Some points:
[ -22  -33    7   18 -100   33  -10  -17  -80  -13  -67   80    2   37
  -47  -94  -65  -44   29  -35   22  -24   -6   -3    8  -38   -3   -8
  -11  -32   27    0  -10   44   51   39    0  -22  -22   80  -47   33
   41  -20  -21  -30   -2  -51]
[-41  14  20  51  11 -84  55  -9  44  41 -20 -52  37  50  18 -13 -18  50
   0 -55  -9  -7  27  15 -30  15   5  50  39 -22 -67  22 -34 -65  -9   3
  41   6 -30 -41 -24  61 -24  48  13  87  25 -20]
[-14  46 -44 -30  -5   1  27  -3 -61 -14  58 -56  41 -40  25  71  18 -33
  15  17 -16 -14  21  -5  10   6 -32  18 -43   2  19  97 -12 -24 -16 -35
  37  67  11  22  -4  18  25 -72  -4   1  64 -69]
[ -5  -4  12   8  34 -36 -22 -97  69  23  29 -15 -20 -60  46 -56   4 -53
 -46  25 -83 -16  51 -30 -36   7   5  46 -33  12   0   5 -54  14  26 -18
 -11  34 -75 -29   1 -63  32  32  55 -31 -22  -3]
[-80  -5 -26 -12  37  88  14  48 -12  -3  10 -12  -7  16 -11  26  78 -33
 -11 -54  18  25  63  22  13   6 -49  24 -33  31   9 -16  43 -66 -34  70
  27  34 -23 -39 -44   0 -10  13  39 -53 -56   7]
[ 43 -40  14 -13   4  40  52 -21   1 -35   7  36  -3  41 -44 -23  27 -27
  50 -37 -45 -46  15  -1  43  35  55 -69  32 -28  26  -5  21  27  53  -4
 -50  84  43  67  13  -4  -3  43 -46 -89  80 107]
[ 37 -70 -19 -98   4 -22 -76 -34 -26 -20  31  -6 -28  13 -17 -54   7  10
  62 -17  61  46  30  31  12 -18  72 -29  -4   8 -70 -12 -47  -2 -35  -8
  16  22  44  10  23 -16  26  11  25 -67  17  38]
[   9  -26  -33    8   -7  -15   44   17   67   -1  -28   15  -26  -31
  -13   -7  -55  -36  -67  -57   30  -40   -1  -24  -60   21   49  -27
   41   51   -4   46   12  -18  -11   42    9   21  -16   15   59   12
    5 -107  -22   38  -35   74]
[-73  23  19  29  69  -2  36  25  64  80  40  20 -14  37 -14  22  -4 -24
 -14   1 -48  -8  -4 -21  56  11  49  52  20  47  23  -8  26 -15 -28 -97
 -26 -11 -36 -24  42   3  18  53  44 -57 -46 -27]
[-20 -16   2  -3 -35   8  -1  -5 -25 -53  40  48 -22   1 -47   7 -23  17
  34 -40 -72  85 -31  13   3  95 -40  39  70 -24  20  49 -18  49  20 -40
 -38 -11 -40   1 -95  31 -28  53 -15 -85 -50   5]
[ 62   8  36  26 103  51  30  16   1   3  73  15 -26 -51 -19 -21  16 -17
 -36 -28 -33   5   3  13 -25   9 -15  -7  13 -70  21  26   7  84  20  17
  33  75   1  34  11 -25  -5 -42   2  -1 -45 -43]
[ 11  84   1  21  31 -47  35  48  40 -42 -95 -40  -3 -55 -74 -68 -26 -25
  24 -74 -55  20  85 -87 -57  45 -14  97 -24 -36  24 -28  -3  18 -47  -2
  19 -39  -6   7  13  20  16  10   6  47  74   6]
[ 49  18  47  -2  12  15 -41   9 -93  -6  14  11  23  -3  -7  -5  10  12
   0  25 -83  16  17  29  -3  -2  54  36   6 -61  34  14   1 -10 -99  -1
 -13  58  56 -10  54 -13  58 -30  -8  45 -24 -54]
[-30 -37  14 -51  18 -34 -10  -3   3  36 -10 -23 -22 -46  52  32  28 -19
 -21 -57 -75  37 -29  59  88  27 -47  31 -75 -61  46 -11 -21  56 -34  25
   2  42  -9 105  60   5 -82  29  -2  29  20 -41]
[ 31 -31 -21  41 -33 -32  54  94   1  23  39 -11  13 -39   3 -26 -27 -22
   9  47 -47  13 -15 -50  -1  33 -20  36   5 -87 -12 -10   7  33  42  59
  13 -35  22 -57  16   0  34  50   3   2  26  42]
[-85  14 -76 -46  36  -4 -25 -51 103 -16  47  53   3  17  26  47  20 -46
  -8  81  22  43  22  36 -49  40   1  17  40  21  29 -56 -36  61 -81 -15
  -8 -14  -9  21 -45  57  67  38  18  45   3   4]
[  49    8    7    6  -39  -68  -24  -35  -49  -18   15   23   21   19
  -26   27   23   39   33  -36   66   -6  -28   48  -12   17   12  -14
  -55   22  -21  -37   17   -4  -25   52  -21   89   -9   15   32 -103
   86   57  -76  -46   33   85]
[  3   9  58 -12 -57  27  31 -15 -47 -30  13  43 -16 -66  -8   0  63  16
  65   6  46 -39  19 -34  78   6 -58   1 -39  10  41 -13 -14 -37 -79  13
   9 -39  19  20 -20 -35 -33 -63  55   6  10  54]
[ 79  38 -59 -25  -3 -12  36 -20  66  39 -23   2  33 -80 -25  -6   8 -40
 -11 -31 -17  86  45 -67 -17   2 -34  28  38  12 -43  15 -31 -34 -32 -21
  27  47  35  27  30   7 -77  25 -77  42  16 -49]
[ -48   26  -86   11  -49   41  -55   -7  -12  -77  107    0   52  -13
   -4   -2   36   42  -55  -29  -46   44  -19  -35   42  -13   20   33
 -103   31    9  -19   33  -38   13   35    6  -71   51   46  -17  -29
    0  -87  -16   18   17   31]
[ 42  23   9 -16  58  49 -62  12  47  32 -56  21   0 -47  18  52  26 -39
 -18 -33 -29  40 -39  -7  -7 -44  29 -21 -22 -29 -51  57 -67  49 -65  79
 -15  63   6  -6 -18  70  50 -19   0 -40  47  81]
[ 53  48  65 -13 -52 -19 -11  53  41 -67   1  10  31  -7  10 -14 -13 -12
  29   8 -34 -47  20 -22 -36  92   5 -23  -7  -3  17 -40 -28  49  65  72
  12 -32 -81 -12  72  83   7  23 -43 -24 -10 -35]
[ 20  14 -45 -18 -32  56  82 -40 -84 -13  -3  32   8  24  22   2 -33  40
 -35 -27   9 -28 -12 -92  21  68  30   2 -74  21  -4 -25 -67  46 -39  41
  -7 -44  96  -5  22  31 -25 -34  75 -51  -6 -17]
[   4  -52   -2    8   46  -59   41   -6  -83  -31    8    0  -48  -89
    3  -23   39   34    2   32   33   13  -85    0  -26  -13   75 -102
   10   17  -49  -49   -4  -15   12    7   -2   -5  -56   56  -37  -24
   21   49  -58  -89    1   22]
[ -6 -21  11 -10  13 -41 -20 -15  51  76 -24 -16  -7 -76   4  27 -23  26
  27 -12 -19 -25   6 -54 -70  32 -29  61   8  19 -37  -1  69  -3  25   4
 -20 -12 -22 -31  -2  80 -12 -73 -37  19 -25 -29]
[ -4  36   6  16  28 -24 -66 -25  47  23 -61 -19   4  43  37  33  76 -28
 -40  22  11 -40 -53  18  49  54   2  30  49  -6 -33  25  -4  43  12 -30
   6 -93 -12   3  -1 -65 -29  18  52 -32 -46  -5]
[ -1 -27  -1  15  95  -5 -44 -55 -35 -27 -47  27  16 -14  70  53  -4   3
 -29  16   4 -38  50  68 -65   6 -22  32  32  45 -11  42 -26  -9  37 -44
 -43 -50  21  27   1 -36 110  52   4 -30  33  19]
[-19 -77 -35  33 -41  14 -29 -57  33  22  11  32 -47  24 -31  23  79   2
 -20   7  16  17 -23  49 -20 -27 -36   3  19 -15 -25  -5 -13 -24 -39 -36
 -14 -58 -29 -35  47  -7  -7   9  25 -39  49 -97]
[-48 -35  28   4  68  18  22 -49  50  22  11  -8 -22  22  14 -16 -16  -9
 -20  40 -20 -23 -50   4  -6 -97   7  84  29  20  69  68 -80 108 -52  46
 -24  26  64 -15  -3  38 -18  11 -56  13  30 -14]
[ 60   7 -85   5 -13 -12  -4   9  23 -13  27   1  49 -42   5  30  50 -16
 -28 -46  23 -15 -42 -34  12 -20   9 100 -55 -24  62 -47  -9 -58  26  -5
  17  52 -45 -65 -36   2 -38 -46  25 -21  48 -23]
[ 21 -32 -32 -49 105 -36 -48 -35  50 -26  29 -13  -9  28 -66 -21 -16 -30
 -29  74 -57 -66 -38  73  37  35 -66 -32  18  26  -9  16 -34 -29  -1 -15
 -41  -2  11  36 -46   4  71  62  24 -20 -16  -3]
[ -2 -19 -61  57   1  -9 -25   6  82   4 -25 -14 -48  68  96  -3  21  39
 -42  89 -70 -38  32  85 -57  -8 -41  12 -17  15 -10  12 -52   6 -71 -49
 -64 -19 -30  -2 -56  12 -28  42 -12 -26 -13  14]
[-28  -2 -79   1 -13 -33 -40 -32   9 -52  26 -19  30 -71 -48  27  38  22
  66 -24  55 -41   7 -11  19  17  33 -28 -82 -44  19  87   3 -31 -52  57
 -13 -16  36  -6  22 -29 -28   0  10 -44 -32 -39]
[ 10  32   1 -16 -61   9  -9 -34 -36   7  33   2  16  35 -15 -28 -72   4
  27 -46 -63  30 -43 -21 -73 -31 -28 -37   6 -40  86 -16  28   5  49 -39
  24 -72  66  24 -20 -31 -28 -28  52 -55  17  64]
[ 30 -11 -31 -26  38  17   6 -15 -52  65  93   9  43   1 -24  13  24 -63
  -1 -24 -17 -90  22  60 -27  47  50  59 -62  23   5  31 -23  -8 -43  64
  -8 -44 -18   7 -19  35 -63  18  -8  -6  39   9]
[  -4    0   29    1   12   11  -14  -53   15  -69  -38   27    8   -9
  -19    5  -90    4   31  -41   -3   57  116  -68    9  -25    2   40
  -46   -3   -9  -39   47   -6   10    7   57  -53  -37    4   -6    3
 -108    2  -25   76    9   45]
Along one direction, these points spread out more than along any other. Take the direction at right angles to it along which they spread out most. Go by this last direction. Where along it does each point below lie, from 0 to 99? 50 is the average, and the first point above lies past it. One standard deviation of the points above along it is 16.
[ 42  23   9 -16  58  49 -62  12  47  32 -56  21   0 -47  18  52  26 -39
 -18 -33 -29  40 -39  -7  -7 -44  29 -21 -22 -29 -51  57 -67  49 -65  79
 -15  63   6  -6 -18  70  50 -19   0 -40  47  81] 54
[ 53  48  65 -13 -52 -19 -11  53  41 -67   1  10  31  -7  10 -14 -13 -12
  29   8 -34 -47  20 -22 -36  92   5 -23  -7  -3  17 -40 -28  49  65  72
  12 -32 -81 -12  72  83   7  23 -43 -24 -10 -35] 42
[ 37 -70 -19 -98   4 -22 -76 -34 -26 -20  31  -6 -28  13 -17 -54   7  10
  62 -17  61  46  30  31  12 -18  72 -29  -4   8 -70 -12 -47  -2 -35  -8
  16  22  44  10  23 -16  26  11  25 -67  17  38] 78
[-73  23  19  29  69  -2  36  25  64  80  40  20 -14  37 -14  22  -4 -24
 -14   1 -48  -8  -4 -21  56  11  49  52  20  47  23  -8  26 -15 -28 -97
 -26 -11 -36 -24  42   3  18  53  44 -57 -46 -27] 40
[ 20  14 -45 -18 -32  56  82 -40 -84 -13  -3  32   8  24  22   2 -33  40
 -35 -27   9 -28 -12 -92  21  68  30   2 -74  21  -4 -25 -67  46 -39  41
  -7 -44  96  -5  22  31 -25 -34  75 -51  -6 -17] 56
[-48 -35  28   4  68  18  22 -49  50  22  11  -8 -22  22  14 -16 -16  -9
 -20  40 -20 -23 -50   4  -6 -97   7  84  29  20  69  68 -80 108 -52  46
 -24  26  64 -15  -3  38 -18  11 -56  13  30 -14] 43
[ -1 -27  -1  15  95  -5 -44 -55 -35 -27 -47  27  16 -14  70  53  -4   3
 -29  16   4 -38  50  68 -65   6 -22  32  32  45 -11  42 -26  -9  37 -44
 -43 -50  21  27   1 -36 110  52   4 -30  33  19] 62
[ 11  84   1  21  31 -47  35  48  40 -42 -95 -40  -3 -55 -74 -68 -26 -25
  24 -74 -55  20  85 -87 -57  45 -14  97 -24 -36  24 -28  -3  18 -47  -2
  19 -39  -6   7  13  20  16  10   6  47  74   6] 15
[ -22  -33    7   18 -100   33  -10  -17  -80  -13  -67   80    2   37
  -47  -94  -65  -44   29  -35   22  -24   -6   -3    8  -38   -3   -8
  -11  -32   27    0  -10   44   51   39    0  -22  -22   80  -47   33
   41  -20  -21  -30   -2  -51] 64
[-14  46 -44 -30  -5   1  27  -3 -61 -14  58 -56  41 -40  25  71  18 -33
  15  17 -16 -14  21  -5  10   6 -32  18 -43   2  19  97 -12 -24 -16 -35
  37  67  11  22  -4  18  25 -72  -4   1  64 -69] 46
[-41  14  20  51  11 -84  55  -9  44  41 -20 -52  37  50  18 -13 -18  50
   0 -55  -9  -7  27  15 -30  15   5  50  39 -22 -67  22 -34 -65  -9   3
  41   6 -30 -41 -24  61 -24  48  13  87  25 -20] 22
[ -2 -19 -61  57   1  -9 -25   6  82   4 -25 -14 -48  68  96  -3  21  39
 -42  89 -70 -38  32  85 -57  -8 -41  12 -17  15 -10  12 -52   6 -71 -49
 -64 -19 -30  -2 -56  12 -28  42 -12 -26 -13  14] 46
[-19 -77 -35  33 -41  14 -29 -57  33  22  11  32 -47  24 -31  23  79   2
 -20   7  16  17 -23  49 -20 -27 -36   3  19 -15 -25  -5 -13 -24 -39 -36
 -14 -58 -29 -35  47  -7  -7   9  25 -39  49 -97] 54
